[[130 129 131 133 127 129 115 133 115 115 133 125 129 132 132]
 [146 145 147 148 144 145 111 148 111 114 148 141 145 147 147]
 [114 116 113 110 118 116 151 111 151 150 111 122 116 111 111]
 [122 121 123 125 120 121 119 124 119 117 124 119 121 124 124]
 [129 130 131 129 128 131 122 130 117 120 131 130 130 128 129]]
->
[[129 130 131 129 128 131 122 130 117 120 131 130 130 128 129]
 [130 129 131 133 127 129 115 133 115 115 133 125 129 132 132]
 [146 145 147 148 144 145 111 148 111 114 148 141 145 147 147]
 [114 116 113 110 118 116 151 111 151 150 111 122 116 111 111]
 [122 121 123 125 120 121 119 124 119 117 124 119 121 124 124]]

[[132 133 148 154 138 131 133 131]
 [131 130 134 132 134 133 134 132]
 [132 142 134 132 153 140 130 131]]
->
[[132 142 134 132 153 140 130 131]
 [132 133 148 154 138 131 133 131]
 [131 130 134 132 134 133 134 132]]

[[129 145]
 [153 101]]
->
[[153 101]
 [129 145]]

[[125 140 118 120 137 142 141 126 122]
 [132 105 138 131 123 119 110 113 129]
 [124 117 133 140 121 102 114 132 135]
 [133 115 131 128 122 119 114 121 126]
 [119 133 121 124 131 129 133 125 129]
 [124 125 133 138 127 110 127 131 135]
 [120 137 121 129 133 119 137 131 129]
 [131 126 121 128 133 125 127 125 122]
 [130 116 139 136 122 115 117 127 134]
 [126 144 122 120 134 140 142 132 122]]
->
[[126 144 122 120 134 140 142 132 122]
 [125 140 118 120 137 142 141 126 122]
 [132 105 138 131 123 119 110 113 129]
 [124 117 133 140 121 102 114 132 135]
 [133 115 131 128 122 119 114 121 126]
 [119 133 121 124 131 129 133 125 129]
 [124 125 133 138 127 110 127 131 135]
 [120 137 121 129 133 119 137 131 129]
 [131 126 121 128 133 125 127 125 122]
 [130 116 139 136 122 115 117 127 134]]

[[137 128 109 110 145 141 149 113 118 147 112]
 [122 141 132 147 124 115 142 145 145 140 138]
 [122 140 130 146 127 118 142 142 148 136 138]
 [120 116 144 129 112 143 104 114 126 113 149]
 [122 143 133 145 124 115 139 142 149 140 134]
 [122 141 132 145 126 116 139 146 146 139 136]
 [121 141 131 146 125 113 141 145 148 139 138]
 [121 140 132 145 126 113 142 143 149 138 137]]
->
[[121 140 132 145 126 113 142 143 149 138 137]
 [137 128 109 110 145 141 149 113 118 147 112]
 [122 141 132 147 124 115 142 145 145 140 138]
 [122 140 130 146 127 118 142 142 148 136 138]
 [120 116 144 129 112 143 104 114 126 113 149]
 [122 143 133 145 124 115 139 142 149 140 134]
 [122 141 132 145 126 116 139 146 146 139 136]
 [121 141 131 146 125 113 141 145 148 139 138]]

[[125 118 121 120 137 125 127 123 128 135 126 122]
 [119 130 134 127 122 135 120 119 143 139 119 122]
 [128 130 125 131 134 128 114 121 142 133 127 126]
 [127 120 122 131 140 124 133 123 127 125 126 118]
 [124 106 113 113 147 128 136 123 130 140 132 104]
 [126 136 123 146 147 110 119 124 130 118 121 143]]
->
[[126 136 123 146 147 110 119 124 130 118 121 143]
 [125 118 121 120 137 125 127 123 128 135 126 122]
 [119 130 134 127 122 135 120 119 143 139 119 122]
 [128 130 125 131 134 128 114 121 142 133 127 126]
 [127 120 122 131 140 124 133 123 127 125 126 118]
 [124 106 113 113 147 128 136 123 130 140 132 104]]

[[136 129 154 146 155 148 119 124]
 [117 135 142 128 131 123 130 128]]
->
[[117 135 142 128 131 123 130 128]
 [136 129 154 146 155 148 119 124]]
---
[[132 113 139 105]
 [101 127 134 119]
 [103 146 114 144]
 [155 102 105 105]]
->
[[101 127 134 119]
 [103 146 114 144]
 [132 113 139 105]
 [155 102 105 105]]

[[115 139 133 124]
 [121 129 129 122]
 [141 128 120 132]
 [107 135 138 119]
 [ 98 138 140 116]
 [117 133 136 127]
 [113 134 132 127]]
->
[[ 98 138 140 116]
 [107 135 138 119]
 [113 134 132 127]
 [115 139 133 124]
 [117 133 136 127]
 [121 129 129 122]
 [141 128 120 132]]

[[116 107 143 140 116 137 155 152 107 107 131 155 143 134]
 [143 150 119 122 142 124 109 111 150 150 130 109 119 127]
 [126 124 131 131 126 130 134 133 124 124 129 134 132 130]]
->
[[116 107 143 140 116 137 155 152 107 107 131 155 143 134]
 [126 124 131 131 126 130 134 133 124 124 129 134 132 130]
 [143 150 119 122 142 124 109 111 150 150 130 109 119 127]]

[[137 119 143]
 [111 144 104]]
->
[[111 144 104]
 [137 119 143]]

[[118 124 129 122 123 125 128 129 137 109 139 125 129 133 131]
 [129 124 127 117 125 127 126 130 129 112 120 132 125 114 127]
 [133 121 125 124 140 123 128 127 110 128 126 129 124 122 126]
 [127 129 127 130 132 131 129 125 126 149 134 132 128 128 125]
 [126 134 127 129 122 129 127 129 117 136 138 128 131 122 133]]
->
[[118 124 129 122 123 125 128 129 137 109 139 125 129 133 131]
 [126 134 127 129 122 129 127 129 117 136 138 128 131 122 133]
 [127 129 127 130 132 131 129 125 126 149 134 132 128 128 125]
 [129 124 127 117 125 127 126 130 129 112 120 132 125 114 127]
 [133 121 125 124 140 123 128 127 110 128 126 129 124 122 126]]

[[134 153 134 128 128]
 [148 130 128 129 143]
 [144 129 128 130 147]
 [128 129 145 146 129]
 [129 128 129 145 147]]
->
[[128 129 145 146 129]
 [129 128 129 145 147]
 [134 153 134 128 128]
 [144 129 128 130 147]
 [148 130 128 129 143]]
---
[[132 137 126 126 124 126 135 128 137]
 [128 134 127 131 128 126 136 107 130]]
->
[[128 134 127 131 128 126 136 107 130]
 [132 137 126 126 124 126 135 128 137]]

[[130 128 122 130 141 117 138 116 115 135 127]
 [131 131 129 129 117 135 116 138 136 122 125]
 [122 121 119 125 138 130 145 109 115 137 130]
 [128 130 135 131 111 129 114 140 139 119 129]
 [132 126 121 130 145 128 139 106 108 134 117]
 [125 127 123 129 137 129 141 114 118 136 131]]
->
[[128 130 135 131 111 129 114 140 139 119 129]
 [131 131 129 129 117 135 116 138 136 122 125]
 [125 127 123 129 137 129 141 114 118 136 131]
 [130 128 122 130 141 117 138 116 115 135 127]
 [132 126 121 130 145 128 139 106 108 134 117]
 [122 121 119 125 138 130 145 109 115 137 130]]

[[129 127 129 130 131 133 127 128 116 130 128 152 129 128 128 127]
 [129 128 131 132 130 130 129 128 131 128 129 128 130 128 128 128]]
->
[[129 128 131 132 130 130 129 128 131 128 129 128 130 128 128 128]
 [129 127 129 130 131 133 127 128 116 130 128 152 129 128 128 127]]

[[118 115 105 145 141]
 [123 122 117 137 135]
 [117 113 102 147 143]
 [127 127 129 124 125]
 [128 128 130 123 124]
 [135 137 141 124 125]]
->
[[135 137 141 124 125]
 [128 128 130 123 124]
 [127 127 129 124 125]
 [123 122 117 137 135]
 [118 115 105 145 141]
 [117 113 102 147 143]]

[[104 112 105 132 146 112 139 127 137 136 142 131]
 [154 150 151 157 122 121 138 129 125 127 145 137]]
->
[[154 150 151 157 122 121 138 129 125 127 145 137]
 [104 112 105 132 146 112 139 127 137 136 142 131]]

[[124 119 119 125 119 124 118 119]
 [141 121 122 141 120 140 119 121]
 [134 125 125 133 122 133 122 124]
 [101 124 132 102 138 102 129 125]
 [130 130 129 131 131 131 131 131]
 [115 119 145 118 147 119 123 120]]
->
[[115 119 145 118 147 119 123 120]
 [101 124 132 102 138 102 129 125]
 [130 130 129 131 131 131 131 131]
 [134 125 125 133 122 133 122 124]
 [141 121 122 141 120 140 119 121]
 [124 119 119 125 119 124 118 119]]

[[116 132 129 126 109 129 103 123 130]
 [ 98 132 137 120 121 136 108 155 118]
 [102 131 135 124 120 135 109 152 119]
 [139 120 124 153 112 128 115 113 143]]
->
[[ 98 132 137 120 121 136 108 155 118]
 [102 131 135 124 120 135 109 152 119]
 [116 132 129 126 109 129 103 123 130]
 [139 120 124 153 112 128 115 113 143]]

[[133 128 114 130 104 118 115 134 119 128 123 131 129]
 [137 122 123 111 130 126 132 137 125 129 134 136 136]]
->
[[137 122 123 111 130 126 132 137 125 129 134 136 136]
 [133 128 114 130 104 118 115 134 119 128 123 131 129]]
